Each cloud is a set of points of 9 numbers each, in no order, taken from a shape drawn with curves, like pieces of string that can fork, join and close up.
After each cloud, say how many separate parts and how many independent loops its shape has (a circle has one loop, a figure eight two, a Y shape none).

Mez (77 x 9)
[[-24  10  -2  17  36  18  26  23  50]
 [  2  21  15  12   7  14  25  27  28]
 [ 15  44   5 -35  -9 -21  19  34 -46]
 [ 26  11 -19  -4  -2 -34  34 -12  -4]
 [ -4  20  10  11  14  14  25  26  30]
 [ -7  18   7  11  17  14  25  26  31]
 [ 21  22 -16 -18  -5 -31  33   2 -20]
 [-10  18   5  11  20  14  25  26  32]
 [ 17  35  -6 -28  -7 -25  27  20 -34]
 [ 17  26  27  12 -10  14  25  28  20]
 [ 16  38  -2 -30  -8 -23  24  25 -39]
 [ 26 -11 -17  31   9 -25  32 -29  41]
 [-21  12  -2  15  33  17  25  23  45]
 [-27   9  -2  20  39  20  26  22  55]
 [ 10 -29 -36  42  31 -26  31 -45  67]
 [ 17  32  -8 -26  -7 -26  28  16 -31]
 [ 22 -17 -19  37  14 -23  32 -33  53]
 [  3 -34 -50  40  42 -35  30 -53  69]
 [  4  22  18  13   4  15  25  27  27]
 [ 16  54  13 -53 -19 -25  12  48 -77]
 [ 45  34  46   8 -41   9  25  29   0]
 [-20  13  -1  14  31  16  25  24  42]
 [ 15  47   8 -38 -11 -22  17  38 -52]
 [ 16  54  13 -57 -22 -27  11  49 -82]
 [-15  15   2  11  25  14  25  25  35]
 [ 19  26 -13 -22  -6 -29  31   8 -26]
 [ 25 -13 -17  32  10 -24  33 -30  44]
 [ 23 -15 -18  36  12 -23  32 -32  50]
 [ 25  29  32  11 -18  13  25  29  14]
 [ 28   2 -18  11   1 -32  33 -20  14]
 [ 28  -4 -16  20   3 -30  33 -24  26]
 [ 25  13 -19  -8  -4 -33  34  -8  -9]
 [ 28   4 -18   7   0 -33  34 -18   9]
 [-28   8  -1  22  40  21  25  22  59]
 [ 18  30 -11 -25  -6 -27  30  12 -29]
 [  5 -32 -45  41  39 -32  30 -51  68]
 [ 17 -24 -27  42  23 -22  32 -39  62]
 [ 17  55  12 -61 -23 -28  11  50 -87]
 [ 15  47   9 -39 -11 -22  16  39 -53]
 [ 27  -8 -17  27   6 -27  33 -27  36]
 [ 14  50  11 -42 -13 -22  14  42 -58]
 [ 28  -6 -17  22   5 -29  32 -26  30]
 [ 15  41   3 -33  -9 -22  21  31 -43]
 [ 17 -22 -24  41  20 -22  32 -37  60]
 [  9  23  21  13   0  15  25  28  25]
 [-17  14   0  12  29  15  25  24  38]
 [ 47  34  47   8 -42  10  26  29   0]
 [ 16  54  13 -51 -18 -25  12  47 -73]
 [ 28  -1 -17  16   2 -31  33 -23  21]
 [ -2  20  12  12  12  15  25  26  29]
 [ 19  26  29  12 -11  13  25  28  18]
 [  1 -36 -57  38  48 -40  29 -57  68]
 [ 12 -27 -34  42  29 -25  32 -44  66]
 [ 30  30  36  10 -24  11  25  29   9]
 [-13  16   3  11  24  14  25  25  34]
 [ 23  19 -17 -15  -5 -32  34  -2 -16]
 [ 27  30  34  10 -21  12  25  29  11]
 [ 15  40   0 -32  -8 -23  23  28 -40]
 [ 15  52  13 -47 -15 -24  13  45 -66]
 [ 27   9 -18  -1  -2 -34  35 -13  -1]
 [ -3 -37 -62  36  52 -44  28 -62  67]
 [  8 -30 -40  42  35 -29  31 -48  68]
 [ 12  24  25  13  -5  14  25  27  23]
 [ 27   6 -18   4  -1 -34  34 -16   5]
 [ 24  15 -18 -11  -4 -33  35  -6 -13]
 [ 33  32  38   9 -27  10  25  29   7]
 [ 52  33  51  10 -49  11  27  29   0]
 [ 20 -19 -21  39  17 -22  32 -35  56]
 [ -4 -39 -67  36  55 -46  28 -63  68]
 [ 41  34  44   8 -37   9  25  30   1]
 [ 17  54  11 -66 -27 -29  12  51 -94]
 [ 19  25 -14 -21  -7 -29  32   6 -24]
 [ 50  34  50   9 -46  11  26  29  -1]
 [ 37  33  40   8 -32   9  24  30   4]
 [ 40  33  42   8 -35  10  26  30   2]
 [ 14 -26 -30  42  26 -24  32 -41  65]
 [ 15  51  12 -45 -14 -23  13  44 -64]]
parts : 2
loops : 0

vap (82 x 9)
[[  4 -19  -9  37 -19  13  10  14 -27]
 [ 36   6 -15  16  -2 -17  18  13 -44]
 [ 35  39  21 -11   9 -12  11 -32   1]
 [ 40  43  23 -19   8 -19   9 -42  10]
 [ 37  17  -5   6   1 -15  16  -4 -24]
 [ 49  29   9 -26  -8 -33   3 -49  28]
 [  3 -21  -9  41 -19  15  10  18 -31]
 [ 31  35  18  -4   8  -7  13 -23  -7]
 [ 42  14  -6 -13 -17 -29   3 -30  19]
 [ 37  41  22 -15   9 -15  10 -36   5]
 [ 37  10  -8  -2 -14 -20   7 -17   4]
 [ 40  12  -8  -9 -17 -26   4 -24  13]
 [ 14 -17 -17  37 -13   3  15  27 -50]
 [ 41  12  -7 -10 -17 -27   4 -26  15]
 [ 30  11  -3   9  -6  -9  12  -7 -13]
 [ 45  20   1 -19 -14 -30   2 -38  24]
 [ 46  45  24 -26   6 -27   7 -53  19]
 [ 27  26  11   5   6  -3  14 -11 -17]
 [  9 -14  -8  31 -18   9   9   9 -21]
 [ 50  45  24 -29   4 -32   5 -60  26]
 [ 27  28  13   3   7  -3  13 -14 -15]
 [ 52  41  20 -31   0 -35   4 -62  30]
 [  9 -21 -15  41 -14   8  14  27 -48]
 [ 33  37  19  -9   9  -9  12 -28  -3]
 [ 32  13  -3   7  -4 -11  13  -8 -14]
 [ 20  -1  -5  18 -14  -1   9  -2 -13]
 [  4 -23 -12  44 -17  14  12  25 -41]
 [ 29  31  15   0   8  -4  13 -17 -11]
 [ 37   9 -14  13   0 -18  18  10 -41]
 [ 39  10  -9  -6 -16 -24   5 -22  11]
 [ 47  25   4 -22 -11 -31   2 -44  26]
 [ 27   8  -3  10  -9  -8  11  -6 -12]
 [ 51  44  23 -31   2 -33   5 -61  27]
 [ 51  36  15 -29  -4 -35   3 -58  30]
 [ 24   5  -5  12 -11  -5  10  -5 -12]
 [ 48  27   7 -24 -10 -32   3 -47  27]
 [ 45  18  -1 -18 -14 -30   2 -36  23]
 [ 16  -5  -6  22 -15   2   9   1 -14]
 [ 38  12 -11  10   1 -18  17   5 -36]
 [ 17 -15 -18  35 -11   0  15  27 -51]
 [ 11 -20 -16  40 -14   6  14  27 -48]
 [ 33  15  -3   6  -3 -12  13  -7 -16]
 [ 21 -12 -19  31 -10  -5  16  25 -52]
 [ 38  11 -12  12   0 -18  18   7 -38]
 [ 26  24  10   7   5  -2  14 -10 -18]
 [ 23   3  -4  15 -11  -4  10  -4 -12]
 [ 14  -8  -6  25 -16   4   8   3 -17]
 [ 38  15  -8   8   1 -17  17   1 -31]
 [ 45  45  24 -24   7 -25   7 -51  18]
 [ 42  13  -7 -12 -17 -28   3 -28  17]
 [ 46  22   2 -21 -12 -31   2 -41  24]
 [ 49  45  24 -29   4 -31   6 -58  24]
 [  6 -16  -8  34 -19  11   9  12 -24]
 [ 38  16  -7   8   1 -17  17  -1 -28]
 [ 27  15   3  10   0  -4  13  -6 -19]
 [ 32  10  -5   5  -9 -14  10 -10  -7]
 [ 50  31  11 -26  -7 -33   3 -52  29]
 [ 35   9  -8   0 -13 -18   7 -15   1]
 [ 31  10  -5   7  -9 -12  10  -9  -9]
 [  5 -23 -14  43 -16  12  13  26 -44]
 [ 52  43  22 -31   1 -34   4 -62  29]
 [ 44  15  -4 -15 -16 -29   2 -32  20]
 [ 37  10  -8  -3 -15 -22   6 -19   6]
 [ 30  -3 -18  22  -5 -13  17  20 -49]
 [  2 -23 -11  43 -18  15  11  21 -35]
 [ 33  10  -7   3 -11 -16   9 -13  -3]
 [ 27  14   1  11  -2  -5  13  -6 -18]
 [ 11 -11  -7  29 -18   7   9   6 -19]
 [ 42  44  24 -21   8 -20   9 -45  13]
 [ 51  33  14 -29  -5 -34   3 -55  30]
 [ 44  17  -3 -16 -15 -29   3 -34  22]
 [  2 -23 -11  43 -18  15  12  22 -37]
 [ 28  -5 -19  25  -6 -11  17  21 -50]
 [ 52  38  17 -30  -3 -35   3 -60  31]
 [ 36  17  -4   6   0 -15  15  -5 -21]
 [ 52  39  19 -31  -1 -36   3 -61  31]
 [ 28  12  -2  10  -5  -8  12  -6 -15]
 [ 24  -9 -19  29  -9  -7  16  24 -51]
 [ 26  20   8   9   3  -2  14  -8 -19]
 [ 34   2 -17  18  -3 -16  18  16 -47]
 [ 35  16  -3   6  -1 -14  14  -6 -18]
 [ 26  17   5  10   1  -3  14  -6 -20]]
parts : 1
loops : 2

ripam (93 x 9)
[[-52  78 -23  -9  14 -14 -39  -8 -14]
 [ -5  30 -17 -17 -14   3   0 -18   1]
 [ 32 -26  20 -25 -39  14  32 -14   9]
 [-12  -2  16  35   3 -15 -21  25   3]
 [-51  76 -29 -15  12 -11 -37 -12 -13]
 [-11  29 -24 -21 -13   3  -6 -15   1]
 [  3  39  -4 -12 -18   7  13 -29  -4]
 [ -7  -5  26  42   1 -14 -17  26   2]
 [-42  61 -37 -25   2  -2 -28 -16  -8]
 [-11  10  33  45   6 -12 -16  17  -3]
 [ -6  -8  27  44   0 -15 -16  27   2]
 [ -5  31 -14 -16 -15   4   1 -19   0]
 [ -2  -3  34  42  -3 -12 -10  19   0]
 [ 32 -29  19 -24 -38  14  28 -12   8]
 [ -6 -17  25  46   2 -17 -19  34   4]
 [-18  35 -31 -23  -9   2 -13 -14   0]
 [-50  75 -31 -17  10  -9 -36 -14 -13]
 [-52  78 -18  -1  17 -18 -41  -5 -14]
 [-13  -3  12  33   3 -15 -22  26   4]
 [-27  44 -36 -25  -5   1 -19 -15  -3]
 [ -3  -4  32  41  -2 -12 -11  21   1]
 [ -9  -3  25  40   2 -14 -18  25   2]
 [  0  36  -7 -13 -17   5   8 -25  -2]
 [ -6 -20  19  44   2 -17 -22  36   5]
 [ 33 -39  22 -23 -37  17  27 -10   7]
 [ 39 -36  26 -29 -43  20  39 -18   8]
 [-10 -15  10  35   2 -16 -24  32   6]
 [-31  48 -37 -25  -4   0 -21 -15  -4]
 [-45  65 -37 -25   4  -3 -30 -16  -9]
 [-15  11  29  43   9 -14 -20  18  -2]
 [ -6 -14  27  45   1 -16 -18  31   4]
 [ 38 -42  25 -27 -41  21  34 -15   7]
 [ 37 -31  24 -28 -42  17  37 -18   9]
 [-13  -5   9  31   3 -15 -23  27   4]
 [ 32 -25  19 -25 -38  14  31 -14   9]
 [-52  77 -27 -12  12 -12 -38 -11 -14]
 [-11  -2  20  37   3 -14 -20  25   2]
 [-15   6  24  42   8 -16 -22  23  -1]
 [ -2  34 -10 -14 -16   5   6 -22  -1]
 [ 39 -33  25 -29 -43  18  39 -18   9]
 [-35  53 -38 -26  -2  -1 -23 -16  -6]
 [ -6 -20  21  45   2 -17 -21  36   5]
 [ 31 -31  20 -24 -37  15  27 -11   8]
 [ 25  38   9 -11 -28  12  38 -43  -5]
 [ -6 -11  27  44   1 -15 -17  29   2]
 [ -3   1  37  44  -1 -10  -9  17  -2]
 [ -5   5  37  45   2 -11 -12  16  -2]
 [-50  73 -33 -20   9  -7 -35 -15 -12]
 [ -7  29 -20 -19 -14   3  -3 -16   1]
 [ 36 -43  24 -24 -39  19  29 -11   7]
 [ 32 -35  20 -23 -37  16  27 -11   8]
 [ 30  36  11 -12 -31  13  43 -44  -4]
 [ 37 -43  25 -26 -40  20  32 -14   8]
 [ 21  39   7 -10 -26  11  33 -41  -5]
 [-12 -10   8  32   2 -15 -24  29   5]
 [-10  -2  24  41   3 -15 -19  25   1]
 [-53  78 -14   2  19 -19 -42  -2 -14]
 [ -9 -17  11  37   3 -16 -23  33   6]
 [-13   2  24  42   6 -15 -21  24   1]
 [-21  38 -33 -24  -8   1 -15 -14  -1]
 [ -9  29 -22 -19 -13   3  -4 -15   1]
 [-48  70 -35 -22   7  -6 -33 -16 -11]
 [-10  -2  23  40   2 -15 -19  24   2]
 [ -8 -19  15  40   3 -17 -23  35   6]
 [ 34 -27  21 -26 -40  15  33 -15   8]
 [ -5  -5  28  40  -1 -12 -14  23   1]
 [-13  12  31  44   8 -13 -19  17  -3]
 [-12  -7   8  31   3 -15 -23  27   5]
 [-39  57 -38 -25   0  -1 -26 -16  -7]
 [ 36 -28  22 -27 -41  16  36 -16   9]
 [-16  33 -29 -22 -11   2 -11 -14   0]
 [ -3  34 -12 -15 -16   4   4 -21  -1]
 [-24  41 -35 -24  -7   1 -16 -14  -2]
 [  5  40  -2 -11 -19   8  16 -32  -5]
 [ 14  42   3 -10 -23  10  25 -38  -6]
 [-15   7  25  42   9 -15 -22  22  -1]
 [-15  10  27  43   9 -15 -22  21  -1]
 [ -2  -1  36  43  -2 -11  -9  18  -1]
 [  7  41   0 -11 -19   9  18 -34  -5]
 [ 17  41   5 -10 -24  11  30 -40  -6]
 [-47  68 -36 -23   6  -5 -32 -16 -11]
 [-52  78 -21  -6  16 -16 -40  -7 -14]
 [  1  38  -6 -12 -17   6  10 -27  -3]
 [-13  31 -27 -21 -12   2  -9 -15   1]
 [ 34 -42  23 -23 -38  18  27 -10   7]
 [ 32 -26  20 -25 -38  14  30 -13   9]
 [ 38  31  15 -14 -36  14  52 -47  -3]
 [ 40 -39  25 -28 -42  21  37 -17   8]
 [ 10  42   1 -10 -21   9  22 -36  -6]
 [ -6  -4  26  40   0 -14 -15  24   1]
 [ 35  33  14 -13 -34  14  48 -46  -3]
 [ -8   8  35  45   4 -11 -14  16  -3]
 [ 43  28  18 -15 -39  15  56 -48  -2]]
parts : 3
loops : 3
